50 stands for zero in the data rows.
Here are some points:
[69. 42. 63. 44. 36. 40. 14. 95. 15. 43. 45. 54. 69. 55. 52. 30.]
[66. 22. 36. 51. 25. 26. 80. 70. 37. 34. 63. 51. 65. 44. 38. 77.]
[29. 39. 41. 56. 75. 40. 92. 24. 84. 42. 68. 57. 34. 45. 45. 66.]
[45. 30. 66. 59. 19. 43. 98. 50. 60. 38. 68. 28. 46. 36. 46. 90.]
[49. 39. 18. 48. 37. 40. 99. 39. 61. 32. 66. 43. 52. 43. 37. 95.]
[44. 39. 19. 44. 46. 42. 99. 33. 60. 35. 68. 48. 53. 42. 37. 96.]
[68. 48. 56. 55. 46. 47.  0. 82. 50. 47. 28. 61. 67. 56. 50. 21.]
[43. 83. 34. 44. 85. 72.  0. 35. 61. 52. 31. 71. 49. 60. 54. 23.]
[45. 33. 48. 58. 27. 42. 99. 49. 56. 38. 71. 28. 46. 37. 44. 91.]
[36. 50. 54. 30. 45. 47. 99. 44. 45. 54. 69. 11. 37. 52. 45. 86.]
[38. 82. 42. 32. 60. 75. 54. 13. 11. 65. 58. 63. 32. 57. 60. 51.]
[61. 32. 91. 58. 43. 41.  7. 66. 44. 68. 41. 72. 47. 54. 62.  3.]
[49. 34. 79. 51. 72. 29. 14. 79. 79. 56. 38. 71. 45. 54. 59.  9.]
[55. 26. 18. 39. 41. 35. 99. 53. 52. 36. 68. 45. 57. 45. 33. 93.]
[34. 51. 23. 37. 65. 48. 99. 24. 75. 51. 65. 31. 39. 48. 39. 87.]
[52. 27. 22. 47. 49. 29. 99. 49. 61. 32. 68. 51. 55. 44. 33. 88.]
[58. 40. 32. 50. 16. 41. 99. 53. 45. 43. 62. 31. 51. 40. 39. 97.]
[50. 60. 45. 51. 79. 56.  0. 59. 86. 51. 24. 56. 60. 57. 53. 17.]
[37. 43. 32. 52. 54. 45. 99. 28. 91. 46. 60. 33. 42. 42. 36. 90.]
[45. 63. 57. 57. 83. 64.  0. 38. 81. 58. 26. 66. 50. 54. 54. 16.]
[28. 86. 31. 31. 86. 73. 53. 13. 36. 52. 60. 56. 39. 54. 61. 44.]
[52. 47. 50. 48. 14. 47. 99. 47. 12. 49. 70. 30. 45. 43. 52. 85.]
[60. 65. 61. 55. 54. 58.  0. 73. 41. 46. 32. 65. 64. 53. 60.  9.]
[28. 75. 53. 36. 88. 63. 40. 26. 63. 62. 53. 68. 25. 54. 62. 31.]
[28. 44. 54. 48. 60. 48. 99. 30. 64. 46. 72. 40. 32. 43. 47. 79.]
[39. 68. 15. 25. 57. 60. 93. 19. 31. 45. 71. 50. 40. 51. 45. 88.]
[74. 44. 69. 51. 18. 44. 30. 75.  0. 55. 49. 66. 52. 57. 55. 34.]
[52. 24. 87. 82. 48. 38. 14. 79. 79. 51. 41. 58. 52. 47. 53.  9.]
[53. 56. 62. 51. 70. 61.  0. 53. 68. 66. 22. 57. 53. 60. 52. 13.]
[58. 18. 34. 48. 47. 23. 80. 76. 69. 30. 60. 44. 63. 45. 32. 77.]
Here are 12 more points, each followed by its number:
[38. 42. 45. 52. 37. 51. 99. 35. 56. 40. 72. 29. 40. 41. 44. 92.] 0
[74. 46. 71. 52. 20. 42. 32. 67.  0. 55. 50. 69. 56. 54. 57. 32.] 1
[68. 38. 66. 47. 35. 39. 13. 93. 21. 44. 46. 55. 71. 52. 54. 27.] 2
[49. 32. 67. 77. 63. 51. 20. 39. 99. 51. 26. 64. 59. 42. 48. 31.] 3
[39. 56. 27. 36. 54. 50. 99. 22. 59. 46. 65. 35. 40. 45. 40. 95.] 4
[42. 85. 40. 43. 52. 77. 51. 15.  0. 62. 59. 60. 35. 57. 55. 51.] 5
[36. 89. 39. 15. 71. 72. 63. 29.  9. 57. 57. 43. 37. 65. 54. 55.] 6
[44. 58. 40. 44. 32. 55. 99. 33. 14. 39. 77. 37. 44. 45. 54. 84.] 7
[69. 36. 63. 52. 36. 40. 11. 92. 30. 40. 47. 56. 72. 47. 56. 24.] 8
[68. 56. 60. 72. 15. 46. 34. 77. 34. 25. 47. 49. 72. 36. 59. 42.] 9
[27. 66. 64. 65. 85. 69. 28. 21. 60. 58. 49. 70. 31. 56. 53. 22.] 10
[43. 43. 80. 70. 69. 40. 13. 54. 68. 65. 42. 81. 36. 52. 63.  3.] 11
Which of these numbered points is nearest to each point below, looking only along the 2 directions in which the first points spread most? Its number follows each.
[22. 79. 29. 35. 91. 71. 48. 19. 63. 50. 59. 51. 40. 53. 59. 44.] > 6
[50. 75. 52. 31. 48. 67. 42. 28.  0. 64. 57. 81. 30. 59. 66. 36.] > 5
[43. 48. 44. 24. 45. 46. 99. 50. 61. 56. 54.  2. 43. 56. 36. 97.] > 0
[54. 53. 76. 34. 45. 38. 49. 99. 37. 45. 41.  9. 53. 66. 42. 44.] > 9
[51. 48. 34. 41. 26. 48. 99. 33. 47. 46. 62. 30. 46. 42. 38. 99.] > 0
[38. 88. 43. 22. 67. 70. 61. 27.  3. 59. 60. 45. 37. 65. 55. 46.] > 5
[33. 77. 46. 44. 70. 79. 48. 11. 24. 65. 56. 59. 30. 58. 51. 47.] > 5
[64. 30. 52. 82. 34. 43. 19. 57. 83. 57. 30. 63. 66. 40. 50. 29.] > 1
[55. 30. 15. 46. 39. 32. 94. 54. 50. 34. 71. 52. 58. 42. 34. 88.] > 0
[39. 80. 47. 37. 82. 74.  8. 24. 51. 64. 37. 67. 43. 59. 63. 21.] > 10
[69. 57. 73. 51.  0. 51. 50. 65.  0. 55. 48. 61. 49. 48. 69. 44.] > 9
[69. 48. 73. 87.  0. 57. 32. 68. 30. 43. 39. 34. 60. 41. 58. 45.] > 9
[72. 37. 79. 66. 21. 42. 29. 82.  6. 55. 43. 50. 60. 55. 45. 33.] > 2
[36. 48. 17. 28. 69. 45. 99. 36. 68. 43. 68. 35. 43. 51. 35. 90.] > 4
[70. 33. 88. 59. 20. 44. 20. 87. 16. 57. 44. 53. 54. 54. 53. 26.] > 2
[35. 67. 23. 33. 60. 59. 99. 15. 49. 51. 67. 41. 35. 50. 45. 85.] > 4
[76. 51. 48. 69. 15. 56. 33. 34. 15. 62. 38. 71. 64. 46. 56. 35.] > 1
[72. 47. 68. 46. 19. 41. 38. 80.  0. 54. 49. 68. 53. 55. 55. 34.] > 1
[54. 36. 56. 53. 66. 47. 23. 55. 93. 75. 21. 34. 57. 57. 44. 30.] > 3
[67. 44. 81. 69. 35. 54.  4. 78.  3. 57. 43. 66. 51. 55. 47. 22.] > 8
[39. 81. 36. 45. 89. 70.  2. 34. 72. 53. 31. 65. 48. 58. 56. 23.] > 10
[46. 84. 39. 43. 74. 76.  3. 29. 47. 66. 32. 66. 45. 59. 57. 22.] > 10
[41. 41. 78. 55. 79. 29. 29. 74. 94. 58. 38. 42. 40. 58. 58. 17.] > 3
